In the rows, zero is written as 128.
Where one turn sends some rows of the set: a few examples, then the rows asked
difas: [124 142  85 112 113 130 146 115 116 119 142 135]
nub: [150 134 124 142 154 142 133 124 100 127 100 111]
deran: [155  90 141 133 133 118 114 147 104 135 123 146]
golab: [117  99 101 125 136 134 141 104 115 101 126 141]
geg: [111 129 119 122 135 107 106 120 152 113  92 124]
rimag: [112 107 123 122 121 102 134 135 110 151 109 172]
loboz: [133 124 139 142 119 106  95 141 152 126 100 127]
zuve: [103 128 128 118  97 131 136 110 138  97 114 154]
lop: [127  94 132 160 120 116 112 113 136 120 122 148]
Susi: [125 130 136 149 100 113 117 155 149 152 117 144]
kob: [120 119 122  96 122 111 172 149 108 130 129 144]
nasi: [136 118 143 128  90 155 143 141 123 123 139 158]
kagu: [ 99 139 115 129 105 117 143 143 149 155 115 153]
bano: [136 152 127 119 146 147 160 125 111 121 104 110]
mede: [129 124 171 116 110 119 141 141 157 132 125 150]
Bola: [156 145 145 147 130 159 137 134 115 128 112 116]
sapev: [144 112 155 104 140 128 134 129 141  94 123 119]
kuloz: [149 146 135 137 133 143 156 149 100 152 112 124]
duvom: [165 115 124 126 150 123 101 121 130 131 136 124]
guz: [120 116 140 110 132  77 138 136 128 111 108 124]
Goni: [143 144 111 105 104 124 139 150 106 153 139 151]
dalok: [141 136 111 103 148 114 136 113 137 107 137 107]
Fudo: [ 92 137 104 113 127 111 136 121 148 131 101 143]
Kupa: [165 136 143 118 111 145 111 142 132 143 142 146]
mebon: [132 147 113 142 131 159 159 124 102 138 112 131]

Bola -> kuloz
Goni -> difas
deran -> nasi
And these:
Fudo -> geg
rimag -> zuve

Where one turn sends some rows of the set: a few examples, then the rows asked
limu: [138 148 129 118 106 132 111 139 142 167 131 170 127  89 133 109 128 115
 129 126  82 158 128 129 139 116 126 123]
fuf: [138 144 118 110 126 159 133 163 101 140 146 132 132 117 128 130 147 129
 113 161 107 136 169 160 122 113 141 100]
peg: [141 123 153 120 102 126 132 143 139 140 145 146 149 161  97 131 119 139
 115 163 171 125 132 149 119 131 125 113]
Nasap: [138 116 175 138 117 124 143 137 122 140 160 147 161 168 119 110 110 131
 113 166 159 133 130 131 120 115 114 105]
Soku: [125 122 154 144 144 119 136 138 130 124 112 141 125 129 119 141 136 161
 106 164 169 133 135 112 118 108 124  86]
zanam: [109  99 110 132 134 136 117 158 135 116 160 134 145 124 158 127 126 128
 128 103 114 119 118 139 162 143 118 136]
nefe: [140  86 131 132 151 155 119 122 140 129 132 149 136 101 142  72 111 136
 124 126 100 116 148 111 154 124 120 112]
Botu: [140  87 122 118 161 151 129 124 138 125 124 143 140 102 147  69 118 136
 119 129 105 124 145 114 151 130 124 122]
lala: [141 137 118 123 132 160 132 164 109 144 145 144 130 108 128 122 155 131
 118 160 109 134 173 157 119 102 152 104]
nud: [140 126 121 139 120 124 147 143 128 143 147 169 135 102 142  96 113 115
 118 123  68 150 127 119 123 126 147 126]
vavu: [118 111 113 135 125 133  99 178 153 143 119 162 137  92 154  97 160 146
 133 139 137 145 154 145 139 108 118 137]
misot: [127 117 176 143 131 112 149 143 117 146 155 154 164 166 131 111 118 137
 105 156 150 119 126 117 123 105 133 106]
nale: [119 111 105 128 135 130 102 170 152 147 120 161 145 100 161  93 164 145
 136 141 137 148 137 138 145 115 116 140]
domo: [130 127 148 113 110 115 135 148 139 145 133 151 147 156 100 134 126 148
 107 151 164 105 129 143 121 131 149 121]
let: [ 89 134 166 147 129 113 130 143 138 119 128 132 158 137 138 117 139 152
 125 156 174 142 127 138 113 125 155 133]
gosa: [126 125 154 135 146 132 133 138 107 138 124 137 121 138 119 134 137 159
 119 173 171 143 130 116 108 126 118  87]
reni: [113 126 172 115 131 132 113 129 101 150 121 136 125 149 126 120 113 165
 124 159 165 132 127 116 118 145 109 109]
git: [119 139 146 116 121 151  93 133 103 176 161 165 141 135 145  93 118 131
 140 141  88 117 141 129 145 125 122 118]
kir: [136 127 110 152 108 126 121 143 142 144 115 160 122  83 151 118 123 149
 126 140  90 175 134 116 142 111 127 125]
sogo: [131 113 150 128 156 122 151 115 140 153 133 128 130 130 136 107 105 139
 116 159 187 139 130 144 151 122 134 126]
pom: [109 118 163 148 139 131 132 105 141 119 138 126 155 144 120 122 121 148
 126 140 152 114 105 113 138 142 155 104]
tizal: [115 129 177 112 150 117 119 135 149 153 134 143 144 128 126 125 144 122
 119 130 177 121 113 132 147 108 122 114]
duv: [105 113 157 144 131 126 134 142 141 123 128 129 161 136 132  96 143 150
 133 156 182 146 120 136 110 143 145 131]
zeze: [129 121 138 162 114 152 105 138 112 121 153 136 153 124 143 121 121 145
 128 172  98 161 160 126 148  98 111  82]
sonub: [147 124 143 123 109 149 141 150 119 152 130 132 139  86 152 108 125 126
 107 129  81 165 152 134 148 102 134 116]
kado: [120 120  94 166 143 126 148 141 130 125 150 158 128 117 161  93 106 142
 126 157 112 137 157 144 130 120 157 142]
zelu: [107 109 117 130 131 142 112 161 130 124 162 145 136 124 155 131 131 128
 135  99 109 107 121 139 151 141 119 142]
paset: [108 146 130 121 100 146  80 143 141 111 137 155 122 110 115 130 118 136
 139 139 108 133 163 153 121 133 114 125]
tosul: [130 114 144 120 117 140 122 147 128 122 121 143 126  83 148 115 114 133
 116 105  77 158 137 113 136 124 110 134]
para: [120 140 132 137 112 135 129 151 124 112 137 148 129  86 134 126 123 124
 124 127  76 171 141 134 109 127 146 130]
tapel: [125 120 142 175 119 154 113 133 113 118 157 137 143 120 153 114 111 142
 129 161  96 150 164 125 149  96 114  88]
koloz: [119 119 161 118 159 119 132 132 144 149 143 138 130 131 134 124 128 121
 125 136 189 135 111 140 145 122 112 128]
gital: [118 102 155 146 138 138 133 116 143 124 137 127 159 142 121 101 133 145
 135 143 167 126 101 116 129 154 142 109]
Dis: [103 123 180 119 126 116 109 128 122 141 111 144 132 145 130 118 104 169
 115 148 160 120 131 107 129 132 109 117]
bib: [119 152 138 117 122 143 100 131  98 173 162 164 141 144 146  97 116 125
 136 155  90 128 139 131 140 126 117 109]
karev: [132 120 119 128  90 132 135 175 125 155 139 143 146 101 153 124 134 135
 115 115  85 153 129 141 145 128 144 139]
kor: [129 123 163 126 148 119 145 112 143 157 120 131 141 127 130  99 109 145
 107 165 175 131 144 138 150 108 153 115]
Ruf: [114 144 138 110 105 145  79 138 133 109 136 154 131 116 108 121 114 135
 135 150 103 143 162 148 117 134 109 119]
kepit: [114 118  91 158 145 113 143 142 139 116 148 158 134 116 158  89 104 134
 125 155 119 147 150 145 132 128 148 143]
tovar: [121 130 129 154  93 139 115 136 120 144 143 139 143 104 153 128 112 143
 133 128  70 165 123 119 152 130 139 121]

misot -> tizal
vavu -> tapel
And these:
sonub -> tosul
Botu -> Ruf
koloz -> gosa

